In the data rows, zero lies at 4.5, halfway between 4 and 5.
Here are some points, one per row:
5:6:7:6:8:3:6:5:5:3:2:3:6:4:3:5:4:5:4:3:5:6:1:2
6:4:4:6:5:6:7:4:3:6:8:5:4:4:4:7:5:3:5:2:4:6:0:3
4:4:1:2:0:8:1:5:3:5:7:5:3:6:9:3:5:6:5:9:2:2:9:8
4:6:4:1:2:8:1:4:5:4:8:8:5:6:3:3:5:5:3:5:4:4:8:5
4:4:5:5:5:3:3:5:7:3:0:2:5:5:4:2:5:6:4:7:5:3:8:5
5:3:2:3:1:5:1:4:4:4:3:3:4:6:9:3:4:6:5:9:4:1:9:8
7:5:4:5:4:6:5:4:3:7:9:7:5:4:1:7:5:3:5:1:3:8:0:2
5:4:5:6:7:3:7:4:4:4:4:4:5:4:4:6:5:4:5:2:5:6:0:3
5:2:2:5:2:4:5:4:2:6:6:3:3:4:9:5:4:5:8:7:4:3:5:7
4:5:4:2:2:6:1:6:5:5:5:7:4:5:6:4:5:5:4:7:4:3:9:5
4:2:2:4:0:6:4:4:2:7:8:5:3:5:9:5:5:5:8:7:3:4:5:7
5:6:7:4:7:5:4:4:6:3:4:5:5:5:0:5:5:4:3:1:4:7:3:1
3:6:6:6:8:2:4:6:8:2:0:4:6:4:2:3:4:5:2:4:6:5:6:3
5:4:6:5:5:3:4:5:6:3:0:2:5:5:4:3:5:6:4:6:4:4:6:4
4:4:3:2:1:7:1:5:5:4:5:6:3:6:7:3:4:6:4:8:4:2:9:6
5:2:4:5:3:5:7:3:1:6:7:4:3:4:7:7:4:4:7:4:4:4:2:5
2:7:7:5:9:3:5:5:8:2:1:6:6:4:1:4:4:4:2:2:6:6:4:2
3:3:4:5:4:2:3:5:6:3:0:0:4:5:8:2:4:6:4:9:6:1:9:8
5:3:5:5:3:5:5:4:3:5:5:3:4:4:6:4:5:5:7:6:4:4:4:6
2:7:6:6:9:1:5:5:8:3:0:5:6:4:2:3:3:4:2:4:7:5:7:3
4:4:1:2:0:9:2:4:2:6:9:6:3:6:8:4:6:5:5:7:2:4:7:7
5:2:3:6:5:2:6:5:4:5:0:0:5:3:9:4:4:5:6:9:6:1:6:8
5:4:5:7:7:3:8:5:3:5:4:3:4:4:4:7:5:4:5:2:4:5:0:3
4:3:4:4:4:3:2:5:6:3:0:2:4:5:6:3:4:6:4:8:5:2:9:6
3:8:6:4:9:3:5:5:7:3:3:7:5:4:0:5:4:3:2:1:6:6:4:1
4:3:2:4:0:5:2:4:3:5:4:3:4:6:9:3:5:6:6:9:4:2:8:9
6:4:4:6:4:5:7:4:2:6:8:5:4:4:5:7:5:3:5:2:4:5:0:4
5:3:3:3:2:7:4:4:2:7:9:6:3:5:6:6:5:4:7:4:3:5:4:6
5:4:5:3:2:6:2:5:5:4:3:4:4:6:5:3:5:6:4:8:4:3:8:5
5:5:7:5:6:4:5:4:6:3:3:4:6:4:3:5:4:4:3:2:4:5:3:3
3:6:3:1:2:8:1:4:5:5:9:9:4:6:4:4:4:4:3:3:5:5:8:5
5:4:5:6:5:4:7:3:3:5:5:4:4:4:5:6:5:4:6:3:4:5:0:4
6:2:4:6:5:1:7:5:4:6:1:1:5:3:7:4:4:5:7:8:5:3:4:7
3:7:6:6:9:1:6:5:8:2:0:5:6:3:2:3:3:3:2:3:7:5:5:3
6:4:3:3:3:7:4:4:2:6:9:6:4:4:5:6:5:4:6:3:3:6:3:5
5:6:5:3:5:7:4:4:5:4:8:7:4:5:0:5:5:4:4:0:4:7:2:2
4:6:8:7:9:1:6:5:8:2:0:3:7:3:0:3:4:5:3:2:6:6:4:2
6:2:3:5:3:3:6:4:3:6:4:2:3:3:9:4:4:5:8:7:5:3:5:8
5:2:2:4:0:6:4:4:1:7:9:5:3:5:9:5:5:5:8:7:3:3:5:7
3:4:4:5:5:2:3:5:7:3:0:2:5:5:5:2:4:5:4:7:6:3:9:6
4:7:7:3:6:5:2:5:6:3:4:6:6:6:0:4:5:5:2:2:4:6:4:2
4:5:4:1:1:9:1:4:4:4:9:7:4:6:3:3:5:5:3:5:4:4:8:5
5:5:6:7:8:3:8:5:4:5:5:4:5:4:1:7:5:3:4:1:5:7:0:1
2:5:3:5:5:2:4:5:7:3:0:4:4:5:7:2:3:4:3:8:7:2:9:6
5:5:7:6:8:2:6:5:6:3:0:2:6:4:2:4:4:5:4:4:4:5:4:3
3:5:2:1:0:8:0:4:4:5:8:8:3:6:7:3:5:5:4:8:3:3:9:7
5:4:4:3:1:6:3:4:4:5:5:4:4:6:7:3:5:6:5:8:3:3:8:6
6:1:3:6:4:2:7:5:3:6:2:1:4:3:8:5:4:5:8:7:5:2:4:7
3:7:6:5:9:2:5:6:7:3:2:7:6:4:2:4:3:4:2:3:6:5:6:2
5:3:4:6:5:4:8:3:2:6:6:3:3:4:6:7:4:4:6:4:4:4:1:4
3:5:5:4:5:3:3:6:7:3:0:4:5:5:3:2:4:5:3:6:6:4:8:4
4:4:5:6:5:1:5:5:5:4:0:0:5:4:6:2:5:6:5:8:5:3:5:6
5:4:5:6:6:4:7:4:3:5:6:4:5:4:4:6:5:4:5:2:5:6:0:3
5:6:7:7:9:1:8:5:6:3:1:2:6:3:2:5:4:5:4:3:5:6:1:2
4:3:3:5:1:6:5:4:2:6:8:4:3:5:8:4:5:5:8:6:4:4:5:6
5:6:7:4:6:4:3:5:6:3:3:5:6:5:1:4:5:5:2:3:4:6:4:2
6:5:4:5:4:7:6:4:3:7:9:6:4:4:3:7:5:3:5:1:4:7:0:3
2:8:7:5:9:3:5:5:8:3:3:7:5:4:0:4:4:3:2:2:6:6:5:2
4:4:3:3:1:8:3:4:3:6:9:6:3:6:6:4:5:5:6:6:3:5:6:6
5:2:2:5:4:3:4:5:3:5:1:1:5:4:9:4:4:5:6:9:5:1:6:8
5:4:4:3:1:8:2:4:4:5:6:5:4:6:6:3:5:6:5:7:3:3:8:5
5:3:4:6:3:5:7:3:2:5:7:4:3:4:6:6:5:4:6:4:4:5:1:5
4:4:3:3:3:3:1:5:6:4:2:5:4:5:7:4:3:4:3:8:5:2:9:7
5:5:4:5:4:6:6:4:4:6:9:6:5:4:3:6:5:4:5:1:4:7:0:3
5:2:3:5:3:5:6:3:1:7:9:4:3:4:7:7:4:3:6:3:4:4:2:5
5:4:5:6:6:3:7:4:4:5:5:3:5:4:4:6:5:4:6:3:5:5:0:4
5:6:6:4:7:6:5:4:5:4:6:6:5:5:0:5:5:4:4:0:4:7:2:1
5:3:4:3:3:3:2:5:5:4:0:2:4:6:7:3:4:6:4:8:5:2:9:7
4:7:7:5:8:4:4:5:8:1:1:5:7:4:1:3:5:4:2:3:5:5:4:2
6:3:2:3:2:7:4:4:2:7:9:6:4:4:6:7:5:3:6:3:3:6:3:6
6:6:5:3:4:7:4:3:4:5:9:7:4:5:2:5:5:4:4:1:3:7:3:3
5:5:6:8:9:1:8:5:4:4:2:3:5:3:2:6:5:4:5:2:5:6:0:2
3:6:2:1:1:9:1:4:4:5:9:9:3:6:5:4:4:4:3:4:5:4:9:6
5:5:7:5:7:4:6:5:5:3:3:4:6:4:3:5:4:5:4:3:4:5:2:3
3:8:6:3:8:4:4:5:7:4:5:8:5:5:0:5:5:3:2:1:5:7:4:1
3:6:4:2:3:7:1:5:5:5:6:9:4:6:4:4:4:4:4:5:5:4:9:5
6:5:4:2:3:8:3:3:4:5:9:7:4:5:3:5:5:4:4:1:3:6:4:4
6:1:3:5:3:4:7:3:1:7:7:3:2:3:8:6:4:4:9:5:4:3:3:6
6:5:4:2:3:8:3:4:4:5:9:7:4:5:3:5:5:4:4:1:3:6:4:4
5:4:5:4:3:6:5:3:3:5:8:5:4:5:5:5:5:4:6:3:4:5:3:5
5:4:5:8:8:1:8:5:3:5:2:3:5:4:3:6:5:4:5:2:5:6:0:2
2:7:7:7:9:1:6:5:9:2:0:4:6:3:2:3:4:4:2:2:7:5:5:3
4:6:8:6:8:3:5:5:7:2:1:3:7:4:1:4:5:5:3:3:5:5:3:2
5:4:5:6:6:2:7:5:5:4:1:2:5:3:5:5:4:5:6:6:4:4:3:5
These points spread out most along one direction. Where along it does each point below lie, from 0 to 99? The average is 50, and the first point in the table lies past the average.
6:2:4:6:5:1:7:5:4:6:1:1:5:3:7:4:4:5:7:8:5:3:4:7 47
6:4:4:6:5:6:7:4:3:6:8:5:4:4:4:7:5:3:5:2:4:6:0:3 54
4:3:4:4:4:3:2:5:6:3:0:2:4:5:6:3:4:6:4:8:5:2:9:6 43
2:7:7:5:9:3:5:5:8:2:1:6:6:4:1:4:4:4:2:2:6:6:4:2 74
2:7:6:6:9:1:5:5:8:3:0:5:6:4:2:3:3:4:2:4:7:5:7:3 70
3:7:6:5:9:2:5:6:7:3:2:7:6:4:2:4:3:4:2:3:6:5:6:2 69
6:6:5:3:4:7:4:3:4:5:9:7:4:5:2:5:5:4:4:1:3:7:3:3 52
4:5:4:2:2:6:1:6:5:5:5:7:4:5:6:4:5:5:4:7:4:3:9:5 36
5:2:3:6:5:2:6:5:4:5:0:0:5:3:9:4:4:5:6:9:6:1:6:8 41
5:3:4:6:5:4:8:3:2:6:6:3:3:4:6:7:4:4:6:4:4:4:1:4 50
5:4:6:5:5:3:4:5:6:3:0:2:5:5:4:3:5:6:4:6:4:4:6:4 55
5:4:5:7:7:3:8:5:3:5:4:3:4:4:4:7:5:4:5:2:4:5:0:3 63
5:3:5:5:3:5:5:4:3:5:5:3:4:4:6:4:5:5:7:6:4:4:4:6 42
4:4:3:3:1:8:3:4:3:6:9:6:3:6:6:4:5:5:6:6:3:5:6:6 31
5:6:7:4:7:5:4:4:6:3:4:5:5:5:0:5:5:4:3:1:4:7:3:1 68
3:3:4:5:4:2:3:5:6:3:0:0:4:5:8:2:4:6:4:9:6:1:9:8 40
3:8:6:4:9:3:5:5:7:3:3:7:5:4:0:5:4:3:2:1:6:6:4:1 74
5:4:5:6:6:4:7:4:3:5:6:4:5:4:4:6:5:4:5:2:5:6:0:3 59
5:4:5:4:3:6:5:3:3:5:8:5:4:5:5:5:5:4:6:3:4:5:3:5 45
5:4:5:8:8:1:8:5:3:5:2:3:5:4:3:6:5:4:5:2:5:6:0:2 69
5:2:3:5:3:5:6:3:1:7:9:4:3:4:7:7:4:3:6:3:4:4:2:5 40
6:1:3:6:4:2:7:5:3:6:2:1:4:3:8:5:4:5:8:7:5:2:4:7 41
5:4:5:6:7:3:7:4:4:4:4:4:5:4:4:6:5:4:5:2:5:6:0:3 63
6:5:4:5:4:7:6:4:3:7:9:6:4:4:3:7:5:3:5:1:4:7:0:3 53
2:8:7:5:9:3:5:5:8:3:3:7:5:4:0:4:4:3:2:2:6:6:5:2 73
3:5:5:4:5:3:3:6:7:3:0:4:5:5:3:2:4:5:3:6:6:4:8:4 55
5:2:4:5:3:5:7:3:1:6:7:4:3:4:7:7:4:4:7:4:4:4:2:5 42
5:3:4:3:3:3:2:5:5:4:0:2:4:6:7:3:4:6:4:8:5:2:9:7 38
3:6:4:2:3:7:1:5:5:5:6:9:4:6:4:4:4:4:4:5:5:4:9:5 40
5:4:4:3:1:6:3:4:4:5:5:4:4:6:7:3:5:6:5:8:3:3:8:6 32
5:2:2:5:4:3:4:5:3:5:1:1:5:4:9:4:4:5:6:9:5:1:6:8 36
4:6:8:7:9:1:6:5:8:2:0:3:7:3:0:3:4:5:3:2:6:6:4:2 79
3:6:6:6:8:2:4:6:8:2:0:4:6:4:2:3:4:5:2:4:6:5:6:3 68
2:5:3:5:5:2:4:5:7:3:0:4:4:5:7:2:3:4:3:8:7:2:9:6 47
5:3:3:3:2:7:4:4:2:7:9:6:3:5:6:6:5:4:7:4:3:5:4:6 35
6:3:2:3:2:7:4:4:2:7:9:6:4:4:6:7:5:3:6:3:3:6:3:6 37
4:4:1:2:0:8:1:5:3:5:7:5:3:6:9:3:5:6:5:9:2:2:9:8 19
3:8:6:3:8:4:4:5:7:4:5:8:5:5:0:5:5:3:2:1:5:7:4:1 69
4:4:5:5:5:3:3:5:7:3:0:2:5:5:4:2:5:6:4:7:5:3:8:5 51
5:5:6:7:8:3:8:5:4:5:5:4:5:4:1:7:5:3:4:1:5:7:0:1 72
5:2:2:4:0:6:4:4:1:7:9:5:3:5:9:5:5:5:8:7:3:3:5:7 24
4:4:1:2:0:9:2:4:2:6:9:6:3:6:8:4:6:5:5:7:2:4:7:7 22
5:4:5:6:6:2:7:5:5:4:1:2:5:3:5:5:4:5:6:6:4:4:3:5 56
7:5:4:5:4:6:5:4:3:7:9:7:5:4:1:7:5:3:5:1:3:8:0:2 57
5:4:5:3:2:6:2:5:5:4:3:4:4:6:5:3:5:6:4:8:4:3:8:5 39
